One turn moves each row of this set onto another row. After a few examples, where does it send each row asked below?
k_385: [-13 -11  -2   5  11  -8   1  -3  -6  10  -1  -2   3  -5  -2   7  -5   1
  -1   3   1  12  -2  14   6  -4   2   5   3  -2  -1]
k_299: [ -8  -3   7   6  14  -9   4   1 -12   5  -1  -4   2 -14  -3   9   3  -8
   6   2   4  -2  -3   6   7  -2  -3   1   6  -4  -7]
k_751: [ -5  -2  -1  10 -11   0  -4  -6   8  12 -10   9   0   0   0   1   2   2
  -7  -5   2 -12  -4  -3   5   0  -9   1   5   0  13]
k_867: [ 14   1  -5   7  -3   9  -5   1  -2  -1   8   3 -10   9  -5  11   3   3
  -2   0  -1   0  -5   1 -11   5   7   7  -2   0  -4]
k_636: [  3   5   1  -8   4   6   0   2  -9   0   4  -4  19   7   1   0  13   1
  12  -5  -4 -10   2  -5  -4  -7  -2  10   4  -6   7]
k_918: [ 17  -1   1   9  -8  -3 -11  -1  -2  -4   2  -3  -5  -7   0   0  13  -1
   2  -9   4   1   1  -7  -5   3   4   6  -1   1 -11]
k_730: [  2   2   2  -7   5   4  -1   2  -1  -2   5  -5  19   6  -4   3  12  -4
   6  -3   0 -10   4  -2  -2  -7  -9  15   6  -5   5]
k_467: [  1  -9  -1   4  -4  -7   5  -4 -12  -4  -3 -14   1  -5   0   9 -10  -6
   1 -12 -10   0  15  -1   6   3  -4   1   1 -10   2]
k_336: [ 9 -9 -8  7 -1  4  3  6 -1 -2  1 10  3 18 -5  3  0  5  5 13 -2  5  0  4
  5  6  1 -4  9  2  4]
k_184: [  2  -7   1   1   3   1   2   5   1  -4   0  -4  11  11  -9   4   8 -10
  17   3   4   0  -2   3   8   4 -11   3  11   6   3]
k_369: [  6  -7  -2  13 -16  -7  -4  -6  -3   6  -7  -2   2  -7   4  -5  11   0
  -7  -5   1  -1   7  -5   8   3  -3   6  10   5   1]
k_57: [ -9  12   0  -9   8   1   1   4   0  -2   1  -8  -2 -10   8   1   2   3
  -5   2 -12  -6   1  -2   8  -2   2  -7  -1  -5   2]
k_735: [  2   3  -2  -8   1   6  -3   1  -4  -3   6   2  19   5  -4  -4  10   1
  12  -2  -3  -9   0  -6  -4  -6  -7  14   6 -10   4]
k_319: [ -9   8   2  -4  12   3   3   2 -13   7   5  -7   0 -11   7   7   7  -5
   5   9  -5  -9  -3  -4  10  -4  -3   2   3  -2  -2]
k_542: [ 4 -3  4  1  2  0  2  3 -6 -2 -2 -1 14 10 -5  2 10 -6 23  2  2  2 -5 -1
  9  4 -5 -4 11  4  4]
k_196: [ -1   3  -3  -3   3  -1  -2   2   8   4   1  14  12   5  -1  -7   1   9
  -5  -3   1 -13  -2  -6  -6  -5  -4   3   0 -11   9]
k_606: [ -4 -10  -3   4   4   0  -8 -10  -8   8   7  -4  -4   2  -1   9  -8   4
  11  -5  -2  13  -4  -1   1  -4  -1   8 -13  -9   0]
k_563: [ -7 -10  -2   5  14  -6   3  -6 -10  11   8   0   1   1   2   6  -6   4
   2   5   2  14  -5   8   2  -5   4   6   0  -7   1]
k_457: [  4  -7  -1   0   1   0  -1   5  -2  -6   0   3  14   9  -8  -3   9  -4
  22   6   1   1  -1  -3   8   2 -10   1  10   2   2]
k_282: [ -7  -3   5   4  18  -9   5   0 -11   9   4   0   1  -7   3   5   0  -5
   8   8   7   1  -8   1   8  -3  -2  -2   5  -3  -3]
k_269: [  8  -6  -4   8 -16  -6   2  -3  -9  10  -7   0   2  -3   5 -10  11  -2
  -4  -7   0   4   7  -8  10  -3  -6   4   7   2  -1]
k_429: [ 8 -6 -2  5  2  0  4  4 -1  3 -1  8  4 18 -3  6  1  5  2 10 -3 10 -4  5
  5  6  5 -8  7  5  4]
k_616: [-11   6  -1  -4   7   0   0   5   4  -2  -1  -6  -4 -10   2   6  -2   4
  -6   1 -16  -7   2   2   6   1   4  -7  -8   1   3]
k_195: [-11   2  -1   1  -6  -2   3  -3   1  -4  -6  -9  -6  -8  -3   6 -10  -4
   2  -9 -12   0   2   5   9   6  -3  -8   2  -4   7]
k_820: [ -1   5  -2  -4   6   0  -1   4   7   5  -2   9   9   6   3  -6   2   9
  -2  -9  -1 -13  -3  -5  -7  -8  -2  -1  -5  -7  12]
k_829: [ -5   0  -5   7 -12   0   3  -3   2  14 -11  11  -2   4   1  -5  -1   1
  -2  -9   2  -8  -6  -5   6  -2 -10  -2   4  -1  13]
k_872: [ 8 -9 -6  6  4  2  3  7  4 -1  3  3  0 18 -6  7 -1  1  0  9  0  5 -2  8
  2  8  2 -2  5  8  3]
k_765: [  3 -13   0   2   6  -7  -7  -2  -6   0   0  -8  -1  -3  -1  12 -10  -1
   6 -10  -4   0  10  -7   0  -2  -3   4 -17  -7  -5]
k_353: [  2  -7  -1   4  -7  -2   4  -7 -11  -2  -5 -12  -5   0   4   6  -9   0
   0  -9 -12   1  12  -6  11   3  -7  -5   0 -13   6]
k_244: [13  5 -3  4 -5 10 -5 -1 -5  5  5  9 -7 11 -4 11  3  4 -2  2 -4  7 -9 -2
 -8  1  7  3 -4 -4 -4]
k_982: [ -3  -1  -5   9 -12  -2  -2  -3   5  12  -7  16   2   1  -1  -6  -1   2
  -2  -2   4 -12  -4  -8   8   2  -9  -1   7  -3   8]
k_384: [ 17   4  -3   5 -10  -1 -10   2  -2  -4   4   5  -1  -5   0  -4  11   2
   4  -6   3   4   3  -8  -1   1   5   4  -1  -5 -13]
k_987: [  7  -3  -6   9 -19  -3  -3  -3  -6   7  -3   4   4  -5   4  -9  11   1
  -1  -2   1  -1   7  -9  12   2  -3   6  10   1  -4]
k_356: [ -7   8   1  -2  -3   1   3  -2   1  -4  -6  -7  -9  -6   3   3  -8   0
   0  -8 -10  -3   0  -1   9   3  -4 -13   1 -12   7]
k_459: [  5 -14   0   4   1  -7  -6  -6  -7   0   1 -10  -3   0   3   5  -7   4
   8  -9  -6   8   9 -10   6  -1  -4   0 -15  -9  -2]
k_220: [ -8   6   4  -1  11   1   1   4 -13   4   3  -7  -1 -13   1  13   6  -3
  -1   6  -9 -14   2  -2   4  -2   0   4  -3  -3  -4]
k_596: [14  3 -7  6 -7 11 -5  2 -2 -2  6 12 -8  9 -5  8  1  5  2  3  0  2 -5  0
 -7  3  6  2  0 -8 -4]
k_154: [ 18   3   2   4  -7  -3  -8   0  -5   1   1   2  -3  -4   0  -2  12  -1
   3  -9   2   7   0 -12  -3  -3   1   3  -6  -3 -14]
k_876: [ -1   4   3  -3   6  -1  -6   1  12   3  -2   7  11   3   0   1   4   6
  -8  -6   2 -15  -1  -4  -6  -8  -6   5  -3  -7  10]
k_23: [-10 -10  -6   3   6   1  -8  -6  -4  11   2  -2  -4   0  -4  14 -10   3
   5  -2  -4   7  -2   4   1  -4   0  10 -14  -3  -1]

k_751 -> k_184
k_735 -> k_596
Where do these go?
k_244 -> k_829
k_385 -> k_467
k_563 -> k_353

One turn moves each row of this set onto another row. After a few examples, where does it send each row asked below?
k_460: [-1  5 17  4 -5 -3 -1  9  5 -4  6  4]
k_948: [  7   2   0  10  -6   1  10   4 -10  -1   6  -8]
k_204: [-1 -6  4 -4 -5 -8 -8  1 11 -4  1 -7]
k_722: [  0 -11  -6  -5   9  -3  -1   2  -2   2   2  -6]
k_217: [ 1  4 -7  4  3 10  5 -7  7  4  1 -5]
k_794: [15 -6 -3  4  0  1  5  0 -1  0  3 -3]
k_243: [-17  -6  -5   1  -2   5   0 -12   4   0   1  -7]
k_986: [-15   1   6   5   1  12   1  -1   4  11   5   5]
k_374: [ -7   0   9   8  -6  -8   3   2 -13  -8  -3  -9]
k_531: [-11   0  -2   0  -1   3 -12  -6   9   3   0   0]
k_524: [-12   0  16   2   1   3  14   4   0   7   1   4]
k_690: [-11  -4   6  -2   3   0  -6  15  -4  -1   6   0]
k_311: [-18  -4  13   1  -2   3   3  -8  -7   7   7  -2]
k_500: [-16  -1   9   7  -8   1   1  13  -6   0   4   0]
k_927: [ 1 -6  3 -1 -2 -9 -7  1  8 -2 -8  2]
k_898: [-3 -4 -9  7 -4 -3  6 -8 -8 -6 -5 -5]
k_658: [  2  -2  -3  -4   7  -4  -1 -11   5   3   6   1]
k_194: [-17  -9  -5   1   1  -4   2   6  -9   0   2  -7]
k_251: [  1   5   4   6  -1   1   1 -19   1   3  -1  -5]
k_190: [-8 -8 -2 -3  3  6 -1  2 10  7  9  5]
k_939: [  2   8  16  11 -10   6   1  -6  -1   3  -1  -3]
k_530: [-17   4  16   5  -2   3  -3  -9   1   0  -3  -3]
k_120: [ 2  0 19  3 -2  4 -2 12  4  0 -2 -2]
k_959: [-12   0   3  10  -3   8   6   6 -10  -1  13   2]
k_699: [ 0  3  9 13 -1 16  4 -6 -7  3  4 -1]
k_787: [  4  -7  11   4  -1   2  -5 -15   4   0   8  -3]
k_419: [-12  -1   9  -2  -5   3  -1  -4  14   6  -4   3]
k_400: [-12  -4  10   1   1  -7  11   8  -9  -6   0  -3]
k_515: [ -6   0 -13   3   2   3   8   6   0  -1   6  -2]
k_729: [ 0  2 16  3 -4  1 17  2 -3  1  5 -8]
k_541: [11  8 12  4  0  2 -4 -7  1  0  2 -1]
k_439: [ -5 -16   3   4   1  -5  -3   6  -9  -3   4   5]
k_395: [ -5   4  18   2   1   2   7 -13   3   0  -2  -5]
k_504: [11  1 -3 11 -7  7 -2 -5  6  2  3 -2]
k_891: [ 4 -2 -8  5 -5 -5 -4  2 -5 -6 -2 -8]
k_865: [-9 -6 -8  5 -4  5 -4 10  4  2  7  2]
k_780: [ -2  -3  10   8  -5  -3   8  -7 -17   2   1  -5]
k_553: [-16   2   7   4   1   4   7   2  13  -4   3   5]
k_446: [  5  -4   2   2 -11  -9   6   7  -3  -6  -2  -8]
k_916: [  6   0   5   9  -1   3  11   5   2 -10  -5  -9]

k_986 -> k_194
k_787 -> k_553
k_204 -> k_460
Where do these go?
k_311 -> k_515
k_794 -> k_395
k_374 -> k_504
k_658 -> k_524
k_699 -> k_243
k_419 -> k_690
k_891 -> k_939

One turn moves each row of this set onto another row. After a few examples, where does it send each row asked below?
k_285: [  1 -11  -8  -1   5  -3 -11  -7   2   4  -1  -5  -5   0  -8   1   4 -17
  -4  13  -5   8  10  -7  -5   7   8]
k_475: [ -6  -7   8  -2  13  10   5   9  -5  -5  -3  -9 -10  -5   7   9  15  -4
   0   8  -1   0   5  -4  -3  20  11]
k_79: [ -3 -18  -2  -6  11  11  -2   2  -5  -4  -2 -11 -13  -3  12  -4   8  -2
   2  -5   1 -16  11  -7  -5   9  -7]
k_178: [ -3  -4   3   5   4  -9  -5   3  -7   0  -6   3  -1 -23 -10  -6   9   5
  -2   9   5   1  15   5   0  11  -6]
k_484: [ -2 -11   7   5  14  -4   8  15  -1  -7  -9  -5 -13  -3  -6  -1   1   1
   0  15  -2  -4  -1  -6   1  -3  10]
k_590: [ -3  -8  -7  -5   7  -3  -2   2  -3   7   1   0  -3   8  -9 -13  13   0
   7   8   6  -5  12  -5   0  -2   8]
k_380: [  0   3   3 -15   9   1 -10   3   2  -8   0   1  -3 -14  -2   0  -2  -8
   5   1   7 -19   9  -1   0   2  -2]
k_866: [-10 -10  -4   4   6  -4   0  15  13   0  -8   3  -7 -10  -3  -9  10  -6
   6   9   6  14  10   2  -6   2   3]
k_992: [-12  -8  -3  -3   0  -9   5   2  -6  -5  -1   1 -14 -13  -1  -7  22  -7
   3  12   9   1  -1 -18  -4   5   1]
k_731: [  0   1   1  -3  -3  10   1  18   0 -13 -10 -13  -8 -11  -3  -8  -2  -7
  -4  12  -3   3   0  -2 -15   5  -2]
k_592: [  3  -6 -16 -17   6   4 -15   1  -7   4  -8  -4  -7  -9  -2   1   7   4
 -13   7   5  -5   2   1   0   6   1]
k_43: [  2   5  -3 -13  10  15  -3  -1   3  -4  -8  -3 -13  -7  -1   0   9 -17
   2   4   0  -2   9   3   8   4  -8]
k_857: [-13 -11   7  -4   7  -4   8   2 -10   2   3   2   0  -9  -1  -1  17   6
  -1   0   4  -5   3   1  -3  11   3]
k_523: [  0 -10   5  -9   5   5  -2   0  -8  -9  -5   2 -10   0   1  -1  10 -16
  -9  -8  11  -9  11 -13  -1   2  -6]
k_756: [ -7  -7  -8   8   5   4   2  11  -5  -9   0 -13  -7 -18   5   4  11  -5
 -10  20   3  -3  13  -4  -6  -8   2]
k_894: [  1  -5   2   9   7   4  -6   8  -9  -8 -13 -12 -12 -16   2   0   8  -7
  -4  16   3   6  19  -2  -4  19  -1]
k_83: [  5  -8  -2  -8   6   7  -2   3  -7 -13   3  -8  -8  -4 -10  -1   2  -3
 -17   9  -5   3  -1  -1 -10  -1   9]
k_46: [  5 -15   2  -3  -2  -4 -12  13   0   4   0  -2  -8 -15 -16  -1  -2  -6
  -7   7   2   4  12  -6  -4  -1   4]
k_39: [ -7   2 -12   2   4  -7  -7   6   2   1  -2  -4   5   1  -1 -19   8 -14
   1  11   4  -1   4  -7  -2  14  -3]
k_391: [  2  -4  -7  -8   2   6  -5   2   5 -11   0   0  -5  -3   6  -9   9  -7
  -2  18   0 -15   0   1  -7  21  -8]
k_633: [ -6 -15   3   1  12  -4   3   5   5  -8 -16  -4 -16  -5  -7  -6   5  -2
   3  14   2  12   8 -10 -11   0   5]
k_851: [  0 -10  -2  -1   4   7 -14  10   1  -4  -3   0  -5 -10  -1   3   5  -4
 -21   8   5  -9  -2  -9  -9  14 -14]
k_782: [-11  -2  -4  -4  10   6   3  17   6  -7   7  -4 -10 -14   1   3  23  -6
  -3  18   3   6   3 -10   3   4  -2]
k_853: [  5 -10   5 -14   9   3  -3   3   6   7   2   3  -7 -16   4  -1   9  -1
   0  -3  -5 -11   6   2   6   7  -9]
k_24: [  6 -10  -1  -8  -1  -2  -6   5 -10  -4 -11   1 -10 -12   9  -8   9  -4
  -5  -2   3  -3  13   1  -5   3 -20]
k_625: [ -3   2  -1  -1   5   2   2  18   1 -12   3  -1   6  -6  -6 -11   3  -3
 -16   4   0  -3  -5  -9   2  10  -2]
k_134: [ -9 -12  -1   9   5  -5   7  25   0  -1  -2  -2  -4  -6   0  -7   7  -3
   0   8   6  -1   2   5   1  -4   5]
k_101: [ -2  -2  -4   6   1 -11  -2  -2   0  -3  -5   1  -9 -21  -2   5   7  -4
   1  17   1  -7   6 -12   0  -4   9]
k_994: [ -7  -1   0   5   4   8  11  11   9  -6  -8  -1   2   8   0  -4  10  -7
  -1   7  -6  -2   4 -14   3  10  -2]
k_919: [ -8 -13  -2  -3   0   6  -2   2  -2  -7  -5 -11  -1 -12   1  -3  -1 -19
  -5   0   3 -10  16  -3   1   2 -18]
k_725: [  1 -19 -14 -10  -2  -1  -2  -6   2  -2  -5   0   1  -1   5  -1   9  -6
  -9   9  -2  -7  11  -8   9  16  -1]
k_585: [  7  -2  -1  -3  10   7 -14   7   5 -10 -12   1 -11 -10   8   6   4  -3
   5   0  -4  -6  13  -7   3  13 -10]

k_633 -> k_866
k_853 -> k_79
Where do these go?
k_994 -> k_731
k_523 -> k_43
k_782 -> k_756
k_285 -> k_39
k_391 -> k_851
k_178 -> k_857

One turn moves each row of this set onto another row. After a few examples, where does it send each row asked below?
k_685: [  5  -6  -4  -2   0 -14  -6   1   6 -11   3   3]
k_358: [ 4  0  0  4  5 -8 -2  3 17  1 -3 -2]
k_825: [ 1 -3 18  1 -3 -3  1 -2 -5 -2 -5 -6]
k_922: [  6   4   6  -3   5  -9  -2   0  -6   4 -10  11]
k_212: [ 2 13 -5  1 -5 -2  0 -3  2  8 11 -6]
k_189: [  2   8  -2   5   4   4  -2   4  -4   1  10 -14]
k_687: [ 0  5 -9  3 -4  3 -3  1  8 -3 -5 14]
k_172: [-1 -3  1  7  1  1  0  4 17  1 -6 -3]
k_801: [ -4 -10  -5   3   1   6   0  -4  -2 -13   2  -7]
k_761: [  0   8 -12   0   0   2  -3  -8  -2  10   5  -6]
k_409: [  2   7  -5   4   7   2  -4   1  -5   2   9 -14]
k_677: [  0   5  -4   5   5   7  -2   2  -5   2   7 -14]
k_360: [  2  -5  -5  -2   6  -8  -2  -6  -2 -13   7  -6]
k_228: [ 5 -3 -1  0  2 -9  6  3  2  7 -6 14]
k_902: [-3  8 -7  4 -7  9  1 -3  1  9  6 -7]
k_449: [ 4 -3  3  3 -3 -5  9  6  4  6 -4 13]
k_437: [  5  -2  13  -3   4 -10  -3  -6  -7  -1  -5  -5]
k_14: [ 1  7 -7  3 -5  0 -3  2 10 -4 -2 14]
k_562: [ -1  -3   3   2  -4  -3   3   1   2 -16  10  -7]
k_917: [  3   2  -5  -2 -11  -8   1   3 -14   1  -1 -11]
k_970: [  0  11  -4   3   0   2  -3  -5 -17  -6   0   4]
k_176: [  1  -7  11   0   3  -1  -3  -7  -9   0 -10  -6]
k_653: [  2   7 -10   1  -2  -2  -4   0   8  -3  -3  15]
k_597: [ -1  11   0   5  -5   5   0  -2 -16  -7   1   3]
k_909: [  0  -1   6   0   1   3  -1   1  -6   4 -15  10]
k_305: [ 3  5 14  0 -4 -3  2  6 -2  2 -8 10]
k_663: [  1   1  -5  -1 -12  -4   2   4 -14   1  -2 -11]
k_516: [ 2 -6 -1  2  0 -2  7  3  2  8 -8 13]
k_545: [  2  14   0   3  -2  -2  -1  -2 -15  -7   4   4]
k_697: [ -1 -14 -10   1   0   0  -6  -1   3  -9  -6   2]
k_8: [ 1 -5 -4  5  8 -3 -3  0 14  2 -8 -2]
k_631: [  2   1  -7  -2  -9  -6   0   2 -15   1  -3 -11]
k_869: [ -1  -8   2   3 -10  -1  -1   7   8 -12   2   1]

k_562 -> k_360
k_685 -> k_697
Where do these go?
k_8 -> k_172
k_970 -> k_597
k_761 -> k_902
k_917 -> k_631
k_825 -> k_437
k_189 -> k_409
k_449 -> k_228
k_909 -> k_305
k_653 -> k_687

